Each row has a name. Each question is about the rows just above it.

Columns, left to right: S Z Q L A H
<117>: [150 140 129 122 147 135]
<36>: [118 134 115 108 113  99]
<131>: [206 178 111 102 147 179]
<141>: [118 134 115 108 113 110]
<133>: [197 150 114 122 150 195]
Which column holds [140 134] top down?  Z
Which column holds this, read top down? [115 114]  Q
Which column holds this, read top down? [111 115 114]  Q

Columns, left to right: W M K C E G J V
<118>: [169 117 145  98 120  92 187 179]
<125>: [169 117 145  98 155  92 187 179]
<80>: [169 117 145 105 155  92 187 179]
<116>: [154 138 151 144 180 140 104  67]
[120 155 155] is in which column, read top down?  E
Whose row is [169 117 145 105 155  92 187 179]?  <80>
Which column holds [179 179 179] top down?  V
Which column holds [169 169 169] top down?  W

Columns, left to right: U P Y T D X R
<149>: [139 162 162 162 121 133 165]
<188>: [124 128  74  96 118 131 139]
<154>: [146 177 154  81  91 164 151]
<32>: [ 89 101 109 135 146 115  80]
<139>: [152 163 152 148 131 132 190]
<182>: [ 89 106 125  93 148 158 117]
<59>: [135 166 136 152 109  91 180]
<114>: [ 86 145 109 111 106 106 116]
<52>: [168 138  97 109 107 135 147]
<57>: [141 121  73 143 113  91 126]
Which column holds this, read top down? [136 109]  Y
Which column holds [148  93 152 111 109 143] top down?  T

Columns, left to right: rep pigus vusus Ziso
<135>: [ 70 142 185  73]
<74>: [185 186 129 138]
<104>: [ 93 184 105 153]
<53>: [165  95 120  84]
<134>: [173 186 129 138]
Which column holds [142 186 184] top down?  pigus
[142 186 184  95] is in which column, read top down?  pigus
Which column holds [ 73 138 153] top down?  Ziso
Which column holds [138 153  84 138] top down?  Ziso
Which column holds this, read top down? [ 84 138]  Ziso

Columns, left to right: Sav lafon Fole pag tobil
<92>: [113  77 161 131  75]
<85>: [133  97  87 126  94]
<29>: [153 156  58 146 102]
<109>: [104 100 166 136 141]
<112>: [114 146 182 101 128]
<103>: [136 112 198 157 116]
<151>: [132 131 203 130 147]
<106>: [107 107 136 168 129]
Which column holds [133 153] top down?  Sav
Which column holds this, read top down? [203 136]  Fole

Columns, left to right: musu loke bofeb biso tude Bekot
<87>: [119 134 172  94  49 141]
<34>: [119 134 172  94  49 131]
<61>: [ 60 106  63 149  67 121]
<67>: [ 60 106  63 193 193  90]
<5>: [ 91  94 178 165 142 169]
[119  60  60  91] is in which column, read top down?  musu
Which column holds this, read top down? [ 49  49  67 193]  tude
Which column holds this, read top down? [60 60]  musu

Columns, left to right: Big pimat buvip gara vime Mul kurot miku mider faz
<49>: [131 127 153 137  65 127 126 153 115 128]
<38>: [132 130 129 137  70 126 127 162 105 127]
<12>: [126 121 174 123 105 132 127 139 131 126]
<23>: [127 122 179 132  71 128 127 136 129 127]
<121>: [132 119 173 137  73 129 125 155 119 129]
Which row holds [126 121 174 123 105 132 127 139 131 126]?  <12>
Which column holds this, read top down? [132 126]  Big
Which column holds [127 126 127] top down?  faz
Which column holds [ 65  70 105  71] top down?  vime
[128 127 126] is in which column, read top down?  faz

Columns, left to right: gezem fizel pomid riteg bebu kegub rez
<129>: [ 62 170 187 135 134 145 109]
<41>: [ 60 164 187 117 134 141 113]
<83>: [ 60 160 187  93 134 143 111]
<45>: [ 60 160 187  93 136 138 114]
<7>: [ 64 173 184 144 133 147 108]
<16>: [ 60 160 187 109 136 138 114]
<15>: [ 62 148 182  87 136 130 119]
<175>: [ 59 156 186 101 136 136 116]
Which column holds [144 109  87 101] top down?  riteg
Which column holds [62 60 60 60 64 60 62] top down?  gezem
[113 111 114 108 114 119] is in which column, read top down?  rez
Which column holds this, read top down? [134 134 136 133 136 136 136]  bebu
Which column holds this, read top down? [143 138 147 138 130 136]  kegub
Which column holds this, read top down? [60 62]  gezem

Columns, left to right: Podev tuv lume Mika desa muzu munum Rudak kupu
<113>: [ 94 150 116 116 146 176 146 143 136]
<84>: [119 122 140 143 139 150 146 143 136]
<76>: [ 94 150 116 116 146 176 194 140 107]
Which column holds this, read top down? [116 143]  Mika
Which column holds this, read top down? [150 176]  muzu
Which column holds [143 143] top down?  Rudak
Which column holds [143 116] top down?  Mika
Which column holds [146 194] top down?  munum
Which column holds [136 107] top down?  kupu

Columns, left to right: pime pib nol magop mudug ruf biku Fuli dilor
<77>: [ 60  94  71 125 165  72 150  94 117]
<93>: [142 118 175 105  66 114  68 142 131]
<99>: [142 118 175 105  66 114  68 142  93]
<122>: [ 48 132  76  92 171  64 165  58  64]
<107>: [ 48 132  76  76 171  64 165  58  64]
<46>: [ 81 115  84 109 146  95 128  92  93]
[105 105  92] is in which column, read top down?  magop
Which column holds [118 132 132] top down?  pib
Which column holds [105 105] top down?  magop
Which column holds [ 66 171] top down?  mudug
[175 175] is in which column, read top down?  nol

Columns, left to right: vin Vit zaged vumu
<98>: [148 140 174 144]
<42>: [125 169 102 156]
<68>: [ 95 122 210 137]
<55>: [198 147 145 174]
Which column holds this, read top down? [122 147]  Vit
Which column holds [210 145] top down?  zaged

Columns, left to right: geti mipub Nitat ruda
<169>: [104 138 145 134]
<43>: [137 132 127 145]
<123>: [ 93 130 132 160]
<82>: [117 124 148 200]
<137>: [129  88 161 145]
<73>: [146  81  91  83]
<71>: [130 181 110  95]
[145 127 132 148 161  91] is in which column, read top down?  Nitat
[ 93 117 129 146 130] is in which column, read top down?  geti
Which column holds [117 129 146] top down?  geti
Which column holds [145 160 200 145  83] top down?  ruda
Which column holds [124  88] top down?  mipub
[145 127] is in which column, read top down?  Nitat

Columns, left to right: vonad Neb Riki Kag vuru
<78>: [176 122 125 134 199]
<110>: [154 134 139  73  54]
<26>: [157 137 116 134 175]
<13>: [138 118 128 106 109]
<50>: [ 81 129 129 119 155]
Which column holds [199  54 175] top down?  vuru
Which column holds [116 128] top down?  Riki
[125 139 116 128] is in which column, read top down?  Riki

Columns, left to right: Sako lopon fuzev lasun sorit rore gov Dakoz
<145>: [141 125  95 146 124 124 110  68]
<147>: [108 117 153 108 165 114 128 138]
<35>: [115 146 109 119 143 195 125 142]
<97>: [136 119 118 163  92 183  95  98]
<69>: [135 119 140 189 140 180 123 107]
<75>: [136 119 118 163 110 176 109 120]
<155>: [116 139 134  85 165 104 127 136]
[120 136] is in which column, read top down?  Dakoz
[119 119 119 139] is in which column, read top down?  lopon
Which column holds this, read top down? [128 125  95 123 109 127]  gov
Which column holds this, read top down? [140 118]  fuzev

Columns, left to right: Suze Zok Piva Vedi viriv Zupa Ruruz ribiv biv vikaz
<142>: [117 164 145 108 173 139 109 131 132 152]
<94>: [132 185 152 128 139 126  74 189  95 180]
<2>: [133 121 155 145  89 141 199 115  76 153]
<150>: [132 185 152 128 139 126 147 189  95 180]
<54>: [117 164 145 108 106 139 109 131 132 152]
<3>: [125 152 136 121  85 119 143 180  90 177]
Which column holds this, read top down? [164 152]  Zok
[131 189 115] is in which column, read top down?  ribiv
[199 147] is in which column, read top down?  Ruruz
[ 95  76  95 132] is in which column, read top down?  biv
Which column holds this, read top down? [189 115 189 131 180]  ribiv
Which column holds [95 76 95] top down?  biv
Which column holds [145 152 155 152] top down?  Piva

Columns, left to right: zev Gifi Pog Dilev Zomi sife
<96>: [109 157  75 153 117 113]
<24>: [ 87  95 108 162 130 154]
<18>: [ 87  95 108 162 130 132]
<60>: [109 157  75 153 144 113]
[162 162] is in which column, read top down?  Dilev
Which column holds this, read top down? [95 95]  Gifi
Which column holds this, read top down? [ 95  95 157]  Gifi
[ 87  87 109] is in which column, read top down?  zev
[113 154] is in which column, read top down?  sife
Which column holds this, read top down? [117 130]  Zomi

Columns, left to right: Nur subiz Nam gatod
<8>: [104  93 192 179]
<56>: [152 145 167 179]
<14>: [ 92 128 117 179]
<70>: [104  93 129 110]
[167 117 129] is in which column, read top down?  Nam
The row with [104  93 192 179] is  <8>
Which column holds [152  92 104] top down?  Nur
Which column holds [145 128] top down?  subiz
Which column holds [192 167 117] top down?  Nam
Which column holds this, read top down? [117 129]  Nam

Columns, left to right: Lazo puzil Leti tafo rodu fugez mimu lafu puz puni
<22>: [100 117 150 109 141 128 127 101 153 100]
<90>: [107  61 128 121 127 133 152  64 166 117]
<95>: [100 118 150 110 142 128 125 101 154 100]
<33>: [149 165 158 115 102 105  45 103 103 102]
<101>: [111 100 144 101 157 127 135 111 153  89]
[100 149] is in which column, read top down?  Lazo
Which column holds [165 100] top down?  puzil

Columns, left to right: Lus Nasug fovo Nuko kadan Fadad Pef zef
<127>: [196 159 161 106 103 112 118 118]
<130>: [196 159 161 106 103 162 106 126]
<30>: [196 159 161 106 103 162 106 102]
<105>: [135 158 109  79  76  92 125 133]
Which column holds [159 159 158] top down?  Nasug
Whose row is [196 159 161 106 103 112 118 118]?  <127>

Columns, left to right: tokug vur ruko vokel bir Devir
<173>: [187 140 115  76 193 149]
<184>: [159 128  93 143  78  88]
<51>: [184 148 171 103 142  94]
<62>: [142 148  91 108 165 163]
<89>: [142 148  91 108 194 163]
<11>: [166 163 127  87 169 143]
<119>: [161 171  98  94 189 152]
<146>: [133 146 118 108 163 143]
<172>: [144 118 126 130 145 106]
<64>: [165 130  84 138  91  87]
Which column holds [103 108 108  87  94] top down?  vokel
Which column holds this, read top down? [ 76 143 103 108 108  87  94]  vokel
Which column holds this, read top down? [ 91 127  98 118 126]  ruko
Which column holds [143 103] top down?  vokel
[ 88  94 163 163 143 152] is in which column, read top down?  Devir

Columns, left to right: vigul zak moriv libi rana
<17>: [ 91 155 140 124 116]
<115>: [ 58 119 143 119 122]
<9>: [196 118 117 121 117]
[143 117] is in which column, read top down?  moriv
Which column holds [91 58] top down?  vigul
Which column holds [116 122] top down?  rana
Which column holds this, read top down? [155 119]  zak
[122 117] is in which column, read top down?  rana

